arr =
[[121 140 112 107 126 125 123 105 109 126]
 [134 118 137 123 135 121 127 133 134 128]
 [150 127 142 135 132 117 132 143 148 123]
 [127 126 146 122 131 121 142 141 132 130]
 [130 141 131 124 127 119 135 129 129 130]
 [122 138 115 120 131 112 116 116 125 133]
 [129 125 148 114 128 126 145 134 128 114]
 [140 125 118 139 123 101 108 126 140 129]]
Rows and columns are counted from 1.
(1, 1) -> 121
(3, 10) -> 123
(4, 7) -> 142
(8, 1) -> 140
(6, 1) -> 122
(3, 1) -> 150
(7, 10) -> 114
(7, 1) -> 129
(4, 4) -> 122
(4, 3) -> 146
(2, 5) -> 135
(4, 10) -> 130
(3, 4) -> 135
(4, 1) -> 127
(7, 5) -> 128
(6, 8) -> 116
(6, 4) -> 120
(8, 5) -> 123
(2, 8) -> 133
(3, 9) -> 148
(3, 8) -> 143
(3, 5) -> 132
(3, 3) -> 142
(5, 3) -> 131
(2, 10) -> 128
(8, 6) -> 101
(5, 1) -> 130

W =
[[101 125 129 133 128 129]
 [113 135 128 129 130 126]
 [133 137 128 127 125 132]
 [126 131 130 122 131 127]
 [138 130 134 130 134 134]
 [112 128 122 132 136 125]
 [153 126 134 130 126 128]
 [138 122 129 120 123 128]]
Indices start at 1.
row 1 col 1	101
row 6 col 4	132
row 4 col 5	131
row 8 col 1	138
row 8 col 3	129
row 1 col 4	133
row 7 col 6	128
row 1 col 5	128
row 8 col 5	123
row 2 col 4	129
row 5 col 3	134
row 4 col 1	126
row 5 col 6	134
row 5 col 1	138
row 3 col 1	133
row 8 col 2	122
row 6 col 2	128

X =
123  122  119  153  136  118  134  130  127
116  148  108  120  118  111  120  111  119
137  122  144  117  134  118  105  117  137
150  115  147  147  119  137  116  143  140
Rows and columns are counted from 1.
row 1 col 1 => 123
row 2 col 1 => 116
row 3 col 7 => 105
row 1 col 7 => 134
row 3 col 8 => 117
row 3 col 5 => 134
row 4 col 1 => 150
row 1 col 4 => 153
row 1 col 3 => 119
row 4 col 4 => 147

grid =
[[132 129 128 120 127]
 [138 126 135 124 132]
 [124 126 133 123 133]
 [125 129 131 101 128]
 [126 130 124 131 128]
 [127 133 120 124 122]
 [126 131 118 126 124]
 [120 131 116 117 121]
 [135 125 127 120 129]
 [127 128 116 133 127]
 [137 125 116 121 131]
 [136 129 119 116 127]]
Indices start at 1.
row 1 col 1 = 132
row 6 col 3 = 120
row 7 col 3 = 118
row 7 col 5 = 124
row 4 col 2 = 129
row 2 col 3 = 135
row 9 col 4 = 120
row 8 col 1 = 120
row 9 col 2 = 125
row 12 col 5 = 127
row 5 col 3 = 124
row 2 col 4 = 124
row 4 col 3 = 131
row 1 col 2 = 129
row 5 col 4 = 131
row 10 col 4 = 133
row 9 col 1 = 135
row 3 col 3 = 133
row 6 col 2 = 133
row 10 col 5 = 127
row 2 col 1 = 138
row 2 col 5 = 132
row 3 col 4 = 123

data =
[[125 126 125 129 130 130 128 132 130 128 129 128 128 122 128 126]
 [126 137 126 128 130 128 128 132 130 129 129 127 129 123 126 126]
 [124 107 125 129 130 130 129 131 130 128 128 129 128 123 128 126]
 [124 128 124 129 128 132 130 130 128 127 126 131 126 124 128 128]
 [124 129 124 130 127 133 130 128 127 127 125 132 126 125 127 129]
 [125 128 126 129 130 129 128 132 130 128 129 128 128 123 128 126]
 [124 122 125 129 129 130 130 132 129 127 128 129 127 122 128 126]
 [124 136 124 130 129 131 130 131 129 128 127 130 127 123 128 127]
 [124 114 124 130 128 132 130 130 128 127 126 131 126 124 129 127]
 [126 140 127 129 130 128 128 132 130 129 130 127 129 123 128 126]
 [124 115 124 130 129 131 130 130 128 127 127 131 127 123 128 127]
 [124 109 124 130 128 132 130 129 127 127 126 131 126 125 128 128]]
Indices start at 1.
row 1 col 1 = 125
row 12 col 13 = 126
row 11 col 13 = 127
row 6 col 8 = 132
row 2 col 11 = 129
row 8 col 3 = 124
row 8 col 9 = 129
row 9 col 15 = 129
row 1 col 15 = 128
row 10 col 4 = 129
row 9 col 8 = 130
row 3 col 5 = 130
row 9 col 16 = 127
row 10 col 13 = 129
row 6 col 3 = 126
row 7 col 5 = 129
row 4 col 15 = 128
row 3 col 3 = 125
row 8 col 14 = 123
row 3 col 16 = 126
row 2 col 13 = 129
row 11 col 2 = 115
row 2 col 4 = 128
row 9 col 6 = 132
row 5 col 9 = 127
row 3 col 15 = 128
row 3 col 7 = 129
row 2 col 6 = 128
row 6 col 6 = 129
row 1 col 16 = 126
row 12 col 2 = 109
row 11 col 15 = 128
row 6 col 7 = 128
row 10 col 16 = 126
row 4 col 9 = 128
row 12 col 10 = 127
